rotation ticks, each row followed by its count of ticks
The counts run from 0 to 458.
[  1.5  -7.7   8.3   1.7  13.5 -13.0  10.9  16.2  18.6  -2.0  11.7  -8.6
 -44.5 -16.6  19.7  -8.7   6.0  21.4  -0.2  -0.8  20.4  32.1  46.0 -15.9
  24.9 -28.1  35.7  35.4  -8.7  18.6  -6.9  18.2  15.3  16.8] => 447
[ 10.7  -6.7  24.6 -16.6   6.1  -2.3  19.3  33.5  10.5 -34.6 -13.4 -21.8
 -11.5   3.9  29.1  22.5  -8.8  25.7  13.3  15.8   2.6  -3.9  25.0  -6.5
  38.6   3.4  15.2  36.6 -33.1   4.2  -8.7  -9.2  18.5  23.2] => 282
[-14.0   2.0  25.1  31.4 -23.0 -26.7   5.2 -18.0 -17.6 -21.9  -9.6   8.5
  -1.3   0.5   3.3   5.3  19.5  40.4 -17.9  16.8  32.0  22.9   6.8 -32.2
   2.6  11.5   3.6  26.7  30.1 -31.8 -10.3  14.8   4.3   9.1] => 405
[ -9.4 -14.6  19.9  16.7  -4.4 -21.1 -22.8  -6.9 -18.6 -21.3 -14.6 -22.2
  18.2  -6.0  13.8  12.4   0.0  39.2  41.8  -6.0  14.9   9.9  16.1 -16.2
  49.5  -1.5  30.4  25.2  13.6 -31.7  -6.8  -0.3   8.5   6.1] => 423
[  8.8  -7.3  30.8  -9.6 -11.4 -22.3 -11.5 -23.9 -17.3 -27.2  -4.1 -47.9
   8.2   7.2  17.8  18.1  17.6  36.5  13.5  25.4  13.2   0.2   2.4   5.3
  22.3  25.1  16.1  19.9 -23.7  -8.2 -13.7 -12.0   3.2  18.3] => 432
[ -9.1 -29.8  33.0 -15.8 -33.6  -8.1   1.3 -13.2  15.4  -9.9 -14.2   4.2
 -13.1 -15.2   9.8  12.8  21.1  48.3  22.6  29.3  22.6  11.3 -19.0   5.2
   5.2 -10.5 -12.7  38.1 -20.1   4.9  17.1  29.0  -0.3  32.8] => 302
[ -6.3 -14.2  25.2  11.8 -49.4 -39.7  -8.9 -20.3  -1.7  -9.2 -35.7 -11.3
  -7.7 -11.3  10.0  -9.6  19.5  16.9  22.7  26.0  36.1  16.1  -0.3 -26.7
  -5.4   0.8  -0.3 -14.1   6.5  -8.5 -24.8   7.9  -8.5 -11.0] => 230
[ -3.6 -32.6  33.0 -22.2  10.6 -26.8  -5.0  -7.4 -11.5 -28.3 -21.3 -18.9
   1.9  -7.0  21.2 -32.1   7.3  27.3  35.5   6.4  35.9   3.8  10.0 -26.2
  26.2   7.7  28.9   1.8 -13.0  -9.7  -8.7 -23.3   5.2  -0.9] => 421
[-24.6  -2.4  42.3  -0.4 -27.3 -31.6  -2.2  22.8  -3.9 -24.6 -19.9  -5.1
  -2.3   5.1  15.9   7.3  10.8   0.2   9.8  -7.7  47.1  14.6  29.4 -18.6
 -17.9   1.1  22.5   5.1  26.8  17.6  -2.6  -4.2  24.0   0.8] => 234
[  1.9  18.9 -14.1  -3.7  -5.4 -25.7  -7.1 -12.7 -27.7 -12.2  -5.0 -31.9
 -25.9 -10.1  14.8  11.0  25.3   1.5  29.4  10.7  34.1  34.1  33.5 -13.1
   8.5   3.4  22.7  31.3  10.9  23.6   6.5   9.4  22.8  20.3] => 269
[ 32.4  -6.8  26.1  12.4   2.9 -14.4  -1.3 -23.8  -3.1 -37.8 -28.8 -19.3
   3.3  11.5   0.9   6.8  -0.3  24.0  13.7  35.5  37.6   7.2 -14.2 -21.4
  18.2  22.9  19.7  12.0  -2.3 -24.9 -25.0  -9.8   8.2 -25.4] => 248
[-35.5 -24.6   4.7  -1.9 -14.7   6.3   7.1  25.2 -11.3 -10.3   7.8  -4.3
 -11.0 -36.4  11.1  -9.8  -0.3  50.6   7.1  -2.5  38.3  -3.6  25.1 -13.4
  17.0 -33.6   8.7   3.3   1.3  -1.0  20.7  21.8  38.4   0.4] => 161
[ -1.1   8.2  37.9 -10.7 -23.0   9.3  -5.1  23.2  -9.1 -23.4  20.5 -26.2
  -5.0  -1.1  -5.2   2.7 -12.7  28.8   8.3   5.7  36.0 -25.7  12.9  -5.3
  23.7 -10.2  30.3 -25.6   2.4  33.3  -0.9  -7.9  36.8 -13.5] => 2
[  8.9   3.1 -12.9  16.9   0.5  13.3  -9.3   7.5  -8.4 -19.1  -2.9 -18.1
  -6.0 -37.1 -22.0 -12.4   0.1  40.1  20.1  39.9  24.8  22.6  26.8 -31.1
  52.1   2.9  -1.9 -19.0  -0.1  -7.2  -8.6  12.2  -0.3 -18.5] => 351
[  0.0   5.0  47.3   9.4 -49.6 -10.9 -10.0  11.7 -15.5 -15.8  13.6  -2.9
   4.4   9.7  -1.2  43.5  14.7  22.3  -8.4  -1.3  37.0  15.5   9.1  -4.6
  23.2  -0.4 -17.6  13.4  17.1   4.0 -25.5 -10.3 -20.2   2.8] => 43
[  1.5  -8.6  25.0  31.2  -7.2 -25.2  -0.4 -18.5   9.8 -13.8 -39.2 -18.7
  -0.8  -5.7   5.0 -10.3  13.8  25.1   8.9  26.7  23.6   3.6  -1.7 -53.7
   9.5   3.6  41.7   0.6   4.4 -10.4  -9.7   1.7   3.3 -14.0] => 415
[-16.9 -18.3  40.1 -10.0 -31.9 -15.6 -12.8  27.2  12.6 -20.1  29.7   5.0
   5.9  -6.6  -6.5  -3.6   6.2  47.6  17.8  -7.4  23.4  28.3  23.6  11.3
  18.8   2.6 -10.5  12.0  14.1 -10.7 -21.2   4.3 -17.2  12.0] => 41
[  1.0  -6.9   8.7 -18.6  -5.5 -41.9 -11.5 -16.4  -6.7 -13.9   8.0 -34.3
 -22.8 -15.2   4.5 -35.5   7.8  32.2  28.8   4.8  26.0  23.7  20.1 -20.5
  -1.5   4.5  35.2   2.3  -9.6  -7.5 -20.9  16.2  22.3  18.5] => 261
[ -2.0  -1.5  11.5  40.9 -42.2 -20.3  11.4  11.1  -5.3 -16.1  -4.0  -7.2
 -10.4  -2.0  10.9   7.4 -13.7  23.9  -0.1  23.1  20.3  34.2  32.1  -9.2
  22.0   2.1 -14.4   2.5  14.5 -25.4 -50.6  22.9   7.2  -9.8] => 221
[-14.3  17.1  41.4 -16.0 -26.0  32.7   5.4   5.8 -25.1 -16.5   5.7  26.1
   8.4  14.9  11.7  46.5   2.8  32.8  -6.9  20.2  26.1   7.6   5.4  -1.2
  36.5  -4.6   0.2  23.0  -3.9   5.7   2.9   3.9  25.9  20.8] => 144
[  7.1 -18.5  29.2  25.3 -13.2 -33.1   6.3  -1.4  -3.2 -27.4 -50.0 -24.0
  -0.4  -2.7  20.3  11.5  10.9  27.4   0.3  13.2  22.9 -12.5  -3.7 -40.4
   9.1   2.8  31.3  13.0   3.3  -9.5  -5.3 -12.7   8.7 -14.6] => 414
[  2.0 -18.1  -1.1  -3.4 -17.9  -8.8   9.8  21.4 -17.5 -16.2  25.0 -13.1
 -15.9 -22.3  -4.4 -10.1   5.8  68.2  -4.2  -3.3  24.0  19.3  26.3 -32.3
  30.6 -13.0 -17.5  -2.7  -7.8  -8.7 -11.5   8.1 -18.8   5.1] => 190
[-10.2   7.4  34.4 -33.5 -28.2   7.6   1.6   5.1   6.8 -21.8 -15.4  -4.3
  -5.3  -3.2   1.5  -1.6  -2.3  11.7  30.1  57.2  23.7  14.5   0.4  10.7
   9.0  16.5  11.4 -13.3 -13.1  31.0   8.5  14.9  31.2  20.3] => 140
[  8.0   5.8  34.1  -9.1 -36.3  -1.2  -8.9 -27.6  19.0  25.1   7.1  -3.4
 -36.8 -14.0  -3.2  -5.8  18.1  18.9  21.3  36.0  23.1  24.4  -2.9   0.4
   9.9  -7.1  22.4  12.5 -17.1  19.4 -24.2  25.0   9.9  13.9] => 296
[ 11.2   0.4  34.8  21.5 -26.0  -6.1   2.8  18.4  35.0 -32.2 -24.1 -10.4
  -1.9  12.3 -20.4  11.6   1.9  29.9   7.4  52.4  20.7  20.1   7.2   5.9
  14.8  30.2  -5.8  -2.2  13.5  -1.4 -18.8   2.9 -18.1  -9.7] => 212
[ -6.3   3.1 -16.9   9.2  -3.5  17.8   0.4  -6.3 -43.7 -13.0   7.9 -11.5
  -4.5 -22.1  -0.9  27.6  26.9  40.4  -6.5  22.4  45.9   9.3  11.0 -26.6
  22.6   0.8 -18.7  12.6   7.3  -6.3  24.0  13.9   9.7   0.3] => 340
[ 21.8  -9.0  33.9 -24.5  -8.3  -1.4  15.7 -11.0   5.6 -22.2   6.1 -11.6
 -31.5  12.2  21.3  27.6  21.2  34.3  -6.7  22.7  14.7  -4.2   1.3   1.4
  12.6   1.3   1.2  38.0 -44.9  12.7 -24.2  -9.2   4.6  20.2] => 116
[  1.5  -6.8  32.3 -27.4   3.2 -23.2 -14.7 -25.3   2.9 -30.6  18.5 -13.1
  -0.8   8.6  -5.5 -24.9   1.2  22.0  29.6  12.2  51.5  28.2  11.0   1.8
  -9.0  24.7  19.8   6.8   9.6 -17.2 -24.2  -1.9  26.6   4.2] => 76
[  4.5 -14.2  13.4   6.1  14.6   3.4   8.2  22.5   3.1 -28.6  11.1   6.1
 -15.8  -7.7 -17.8   1.0  17.4  54.1 -14.9  -2.0  37.0  16.2  20.7 -39.9
  36.1  -8.4   0.5  19.8  13.4   6.0  16.0 -10.8 -34.5   0.3] => 23
[-27.0 -17.9  56.9 -17.5 -18.5 -28.7  -3.2   7.5   0.1 -19.7 -21.0  -1.3
  -2.9   9.4  21.7   2.5  28.9   7.7   0.3  -4.6  52.5   9.3  13.7 -21.3
 -17.5   9.2  14.7   5.2   6.9  15.2  -5.4 -27.7  15.7  -1.5] => 235
[ 21.0  17.1   3.5  18.5 -30.0 -10.3  -7.0 -16.7 -15.1 -11.6  22.6   3.1
 -27.0 -11.7 -24.5  13.6  19.3  37.8  10.7  16.4  33.2  30.8  16.2 -12.6
  10.0   9.4 -29.5  18.8  22.8   7.1 -15.9  10.2 -25.3  -5.6] => 369
[ -5.6 -18.0  37.0 -21.0   2.8  15.8   1.6  -5.9   7.0 -22.4  24.6 -10.7
 -15.4 -20.2  -7.3   5.6  29.0  51.9 -13.8  18.1  59.4  -8.9  -3.7  -2.8
 -10.2   0.8  -2.1  -4.6  -8.6  18.0  23.6  -6.3  20.4  -4.0] => 337
[ -5.6   2.9  16.8 -33.9 -36.1  -5.6  14.6   5.7 -20.9  -9.6  15.1   5.0
 -31.0  -1.9  19.3  19.5   2.9   0.2  26.3  10.6  40.6  25.6  24.4  -6.1
   1.7 -18.1  -2.8  32.2  -7.2  35.9   6.4  14.8  26.0  27.3] => 299
[  2.2 -11.3   0.4   2.8   4.9  14.5   0.8 -16.3 -26.2 -16.4  13.8   3.7
  -9.2 -15.9 -14.5  11.6  29.6  59.1   0.7  15.7  55.5   6.6  -8.5 -30.5
  17.5  -8.5 -16.3  25.0   7.9  -3.9  30.7   5.1  -3.1  -2.1] => 339
[  9.2  -0.1  29.1  11.7 -17.5  19.5   7.0   5.5  18.5 -22.7 -41.2  -0.6
  -7.5  -7.5  -1.3  25.0  -2.4  26.5  10.8  55.5  21.5  -9.1 -18.9 -11.8
  28.4  -5.5   7.5   5.5 -18.3   3.9  11.6  22.8  21.0  -0.6] => 313
[ 10.4  25.5  15.0 -15.0  -4.0  -5.6   5.1   3.8   1.5 -21.9  30.0   4.9
 -26.2   2.2 -10.7   9.4   8.4  32.4  14.1  10.8   8.0  31.5  23.1  -9.5
   9.1   4.3  32.8  38.7   3.2  12.7 -14.2  16.3  26.5  44.9] => 113
[ 23.8  -6.3   8.5  27.2 -10.5   3.9   1.1  12.0   1.3 -16.5 -23.8 -35.5
 -26.6 -15.3   2.4  20.1   7.6  22.5  -2.0  33.3  37.2   4.4  25.4  -8.2
  45.9   7.6  -2.6  -2.8  -0.9  19.7  -4.1 -14.6 -16.0 -37.0] => 26
[-17.1 -13.2  24.0  -3.1  -3.5  12.4 -24.1   7.3  -5.4 -20.4   9.3  -1.4
  21.2 -26.4 -19.5  13.2  20.6  67.0  24.1  13.9  29.4  -1.2   0.2  -4.0
  37.0  -2.7   6.7   8.7  15.9  -8.1  32.3   6.6  -0.9   2.7] => 172
[-10.7  -9.7  35.0  -2.5  13.9 -20.9   3.3   9.2  20.5 -51.2 -13.2  -4.5
   4.7   8.7 -14.1 -17.2   3.2  31.1  21.6  15.7  34.1  23.8  12.9 -14.3
  -7.5  26.8  34.1  19.3  24.6 -10.7   9.7   1.9  22.2  14.2] => 243
[-11.2 -12.4  40.2  15.9 -18.3  -1.7  -2.6   8.0  21.1  -9.8 -24.6  30.4
  -3.6 -15.3   1.3  -4.9  12.0  32.7  16.0  18.8  20.5  21.8  13.4 -30.0
  41.4   4.6   5.0  -3.5  11.5 -16.1 -34.6  -7.5 -25.9 -22.3] => 386
